In the rows, zero is written as 128.
Each path below is one point turned by a fixed rotation once a step. After each direction that follows a path, write how fast that rotation turns it, in degrees a step (0 if it stays still).
Each turn is a multiple of 5 degrees from 10 to 175, or 0.
Each row of a path follows its step; steps can be skipped.

step 1: [138 127 126 131 129 131 134 120 121 125 134 130 135 126 119 137 136 136
 123 132 116 126 128 124 124 134 136 130 119 129 131 129 128 142 133 132
 126 124 134 136 123 136 132 131 124 119]
step 2: [138 118 145 135 129 133 127 131 135 126 136 134 121 129 121 121 128 123
 131 128 125 126 129 123 123 125 129 129 134 128 122 134 128 126 126 121
 126 128 115 124 124 136 130 132 119 116]
step 3: [131 130 118 132 139 129 130 133 132 117 133 123 136 129 127 129 128 121
 137 117 135 121 117 132 130 118 126 127 126 121 129 124 131 122 135 129
 122 130 127 122 136 125 127 135 116 126]
step 13: [127 129 117 132 130 121 128 126 131 141 133 133 133 129 126 118 127 128
 119 132 123 126 135 131 140 139 128 136 132 136 142 131 134 128 127 137
 130 135 131 130 122 131 127 127 128 120]
step 14: [122 120 130 129 121 124 129 127 131 129 136 131 116 134 122 123 120 135
 124 125 129 134 130 124 123 122 113 137 124 120 133 136 132 132 122 130
 126 115 133 127 128 119 120 130 123 125]
step 18: [132 129 138 114 135 133 142 125 136 129 126 133 119 131 129 137 120 126
 120 129 121 130 130 126 120 135 127 137 125 135 123 127 128 126 127 129
 124 137 117 127 130 134 124 133 127 124]
step 24: [118 134 133 126 130 128 136 123 124 129 123 122 123 130 141 137 139 127
 125 134 127 126 136 139 131 127 138 125 129 123 125 135 120 141 124 128
 131 132 131 125 129 128 129 116 129 132]
step 29: [128 140 131 126 118 131 115 123 126 147 129 124 126 124 120 124 131 124
 119 127 129 126 122 137 135 130 134 125 129 130 129 131 136 120 131 133
 124 129 127 130 131 134 125 127 138 129]
Directions:
[130 131 129 129 129 131 127 132 128 128 127 128 126 129 128 127 130 128
 127 128 127 126 128 128 129 128 127 124 126 127 125 128 127 128 129 128
 126 126 130 130 128 132 128 126 129 130]  10
[128 128 131 129 127 129 129 129 128 130 129 128 125 132 128 128 129 129
 128 130 126 130 128 130 126 127 128 129 128 127 126 127 126 129 129 126
 131 128 128 125 130 125 131 129 128 126]  115
[129 126 131 128 128 128 126 128 129 129 128 129 128 126 128 127 128 127
 130 132 129 129 126 127 128 129 130 127 132 124 127 130 126 127 127 129
 126 127 129 129 129 126 125 125 128 128]  145
[129 127 127 129 129 128 128 126 127 131 129 129 124 130 127 127 126 128
 129 130 130 127 128 126 129 130 130 127 127 132 124 125 129 127 128 130
 128 130 128 129 126 128 130 127 127 128]  155
[125 129 129 131 129 130 127 127 128 129 128 129 129 131 130 126 131 128
 130 129 130 128 129 130 129 129 125 128 127 127 130 130 130 128 128 129
 128 129 127 130 128 127 126 130 124 129]  40
[126 128 126 130 126 126 129 128 127 127 128 126 130 130 131 130 130 125
 128 130 128 129 130 125 130 127 129 127 129 126 126 126 127 128 128 130
 127 128 126 128 130 129 129 129 130 129]  90

step 0: [128 126 133 132 124 130 128 118 128 127 125 126 128 125 123 130 138 120
 129 120 126 128 123 125 129 119 124 130 123 133 125 134 127 122 133 119
 134 118 130 129 122 130 130 131 132 136]
step 1: [124 124 127 126 120 127 128 132 128 128 126 128 128 131 129 123 127 132
 133 131 130 138 129 126 123 132 129 120 125 128 133 120 131 115 129 135
 134 134 128 136 121 125 122 134 126 119]
step 7: [136 133 134 124 118 128 129 117 127 137 128 135 122 128 125 128 122 136
 128 124 134 125 133 133 130 126 127 129 130 128 126 126 124 134 121 131
 137 125 128 122 120 123 130 132 128 128]
step 15: [128 125 129 124 126 137 128 136 124 124 130 125 126 133 123 135 124 134
 124 133 130 130 128 126 123 123 130 123 137 128 119 126 136 139 126 130
 126 131 127 124 136 129 137 129 127 136]
step 22: [121 122 124 123 129 128 114 131 125 134 131 121 123 129 131 120 130 130
 132 134 127 129 126 119 119 134 118 124 128 132 128 129 126 130 133 127
 130 131 124 128 136 130 126 128 134 126]
step 23: [127 125 125 121 119 127 135 115 127 132 127 138 129 128 124 127 129 128
 129 121 128 118 132 124 127 125 127 126 130 127 127 128 132 130 118 129
 123 134 135 126 127 131 124 121 123 132]
step 26: [123 131 127 118 121 137 123 132 120 130 129 124 130 119 126 129 130 134
 123 123 131 130 135 134 126 128 135 135 139 123 129 127 133 126 127 123
 129 123 127 122 131 126 124 127 129 126]
step 29: [126 127 125 134 124 132 123 124 129 123 133 130 124 133 129 123 129 129
 123 127 125 135 139 120 127 129 138 128 120 130 127 124 132 118 130 130
 125 126 132 129 129 131 120 133 136 121]
Directions:
[128 127 127 128 129 128 126 130 127 124 128 124 127 129 126 128 127 131
 127 126 126 128 129 128 127 129 128 127 127 129 129 124 131 129 128 130
 131 128 127 130 130 128 127 128 130 127]  155

step 8: [127 132 140 126 122 123 128 123 120 126 129 134 123 127 131 122 138 130
 123 122 119 131 118 125 121 120 132 130 124 129 133 130 139 133 130 129
 131 115 126 133 135 130 126 124 121 122]
step 10: [124 135 125 132 128 126 121 133 121 122 133 133 133 122 133 136 121 134
 124 131 125 120 137 137 127 122 124 132 129 132 130 134 127 127 130 134
 132 109 118 129 131 131 129 130 128 129]
step 13: [124 132 124 128 115 125 124 130 126 126 129 125 120 115 126 126 135 128
 119 123 126 126 138 124 123 123 128 124 134 124 137 136 122 131 134 133
 125 120 131 130 127 129 119 131 130 116]
step 14: [123 123 124 126 127 123 123 131 116 134 124 129 127 134 126 117 129 133
 138 122 133 129 126 143 134 140 133 119 127 136 130 130 124 130 131 134
 124 129 129 131 128 127 135 134 122 130]
step 18: [144 137 131 120 124 129 122 126 128 127 131 127 112 121 124 126 131 132
 123 133 130 128 133 135 132 118 132 131 129 139 130 127 127 121 122 132
 128 117 128 129 126 131 129 130 127 124]
step 24: [125 129 127 134 127 124 130 116 122 135 130 129 131 122 139 124 136 132
 130 123 118 133 123 135 124 134 135 121 129 122 125 125 122 126 129 133
 133 124 123 129 131 136 117 136 123 120]
step 27: [134 127 136 127 126 120 128 122 122 126 120 129 130 135 136 132 124 128
 126 126 114 131 130 128 124 133 127 135 129 122 135 121 129 120 125 143
 127 124 122 129 123 119 124 129 130 121]
step 30: [131 125 128 117 120 122 121 126 119 126 135 128 122 132 130 128 130 132
 131 116 127 123 129 127 130 133 132 134 132 138 122 127 125 124 125 134
 114 122 133 134 122 121 131 121 127 122]
Directions:
[132 126 130 128 128 128 129 127 128 127 129 130 124 128 125 128 126 126
 125 129 124 129 128 127 129 128 129 126 130 125 130 129 128 128 131 127
 128 127 128 127 125 128 127 128 129 128]  155
[130 129 129 129 127 128 127 129 129 133 127 128 128 128 128 128 127 126
 129 126 129 129 127 128 131 127 131 127 126 128 130 127 125 132 128 129
 129 131 126 129 130 130 127 129 127 129]  145
[125 129 126 128 129 127 129 129 129 128 129 128 128 127 130 128 129 126
 126 131 126 125 128 131 129 128 128 126 130 128 128 131 125 126 128 132
 129 131 126 130 129 127 129 129 129 126]  100

step 9: [129 123 129 120 128 124 125 125 134 135 123 126 139 127 134 120 131 126
 119 141 131 130 127 136 127 121 131 131 132 124 133 130 133 136 118 119
 130 131 113 132 131 121 134 132 133 137]
step 10: [118 126 122 131 128 125 130 131 132 123 124 126 110 126 130 133 129 136
 125 136 119 138 132 127 125 124 140 122 134 123 127 130 124 132 131 131
 126 125 133 127 119 141 127 119 129 120]
step 15: [141 123 128 133 140 129 126 136 123 121 120 131 139 128 130 118 135 122
 133 138 129 126 134 129 128 129 118 136 132 124 123 133 132 134 125 139
 124 138 126 123 128 129 130 120 129 128]
step 17: [128 129 130 124 135 143 123 135 116 128 127 137 111 138 131 133 122 124
 131 132 125 125 124 126 129 125 132 127 132 123 122 134 122 125 128 119
 118 128 137 122 131 128 123 130 124 129]
step 20: [129 114 120 135 136 133 129 116 125 131 132 132 121 123 120 134 120 139
 134 132 132 123 123 134 125 137 131 130 120 128 126 129 124 116 123 122
 120 127 135 125 127 134 131 129 121 129]
step 21: [131 122 132 130 132 117 140 143 138 118 120 131 138 131 124 122 124 122
 128 122 135 126 137 120 130 121 131 132 129 134 131 126 133 128 127 122
 129 123 128 126 132 125 129 131 126 138]
step 26: [134 133 138 129 124 128 126 130 130 126 125 124 119 132 122 129 117 143
 128 129 130 123 119 130 132 131 132 119 126 136 127 126 120 132 126 134
 139 133 142 127 122 142 127 134 128 127]
step 27: [119 116 137 127 141 125 125 126 124 124 138 134 136 128 132 127 125 121
 138 127 134 118 125 128 134 128 132 132 117 129 125 131 138 123 126 130
 121 127 121 126 140 130 120 129 133 128]
Directions:
[124 127 126 129 128 131 129 128 131 128 129 128 129 125 127 127 128 129
 127 126 127 126 125 129 128 130 128 127 128 127 129 126 126 130 128 130
 129 124 128 128 125 130 127 126 127 126]  175
[127 127 128 130 128 128 130 128 128 128 129 129 126 129 127 124 131 127
 127 125 130 126 128 128 128 129 128 125 127 128 127 131 127 127 128 126
 125 130 129 128 129 130 129 132 129 127]  115
[130 128 132 130 131 130 128 131 128 130 127 128 129 128 127 128 129 126
 128 128 131 128 128 128 128 127 129 126 124 129 127 125 128 128 129 128
 125 126 127 129 128 127 131 126 129 128]  115
[126 128 130 129 128 128 128 127 126 131 127 129 127 126 131 126 129 126
 131 130 127 128 128 126 126 128 128 129 128 125 125 129 129 127 125 128
 129 124 130 126 128 129 127 128 130 128]  145
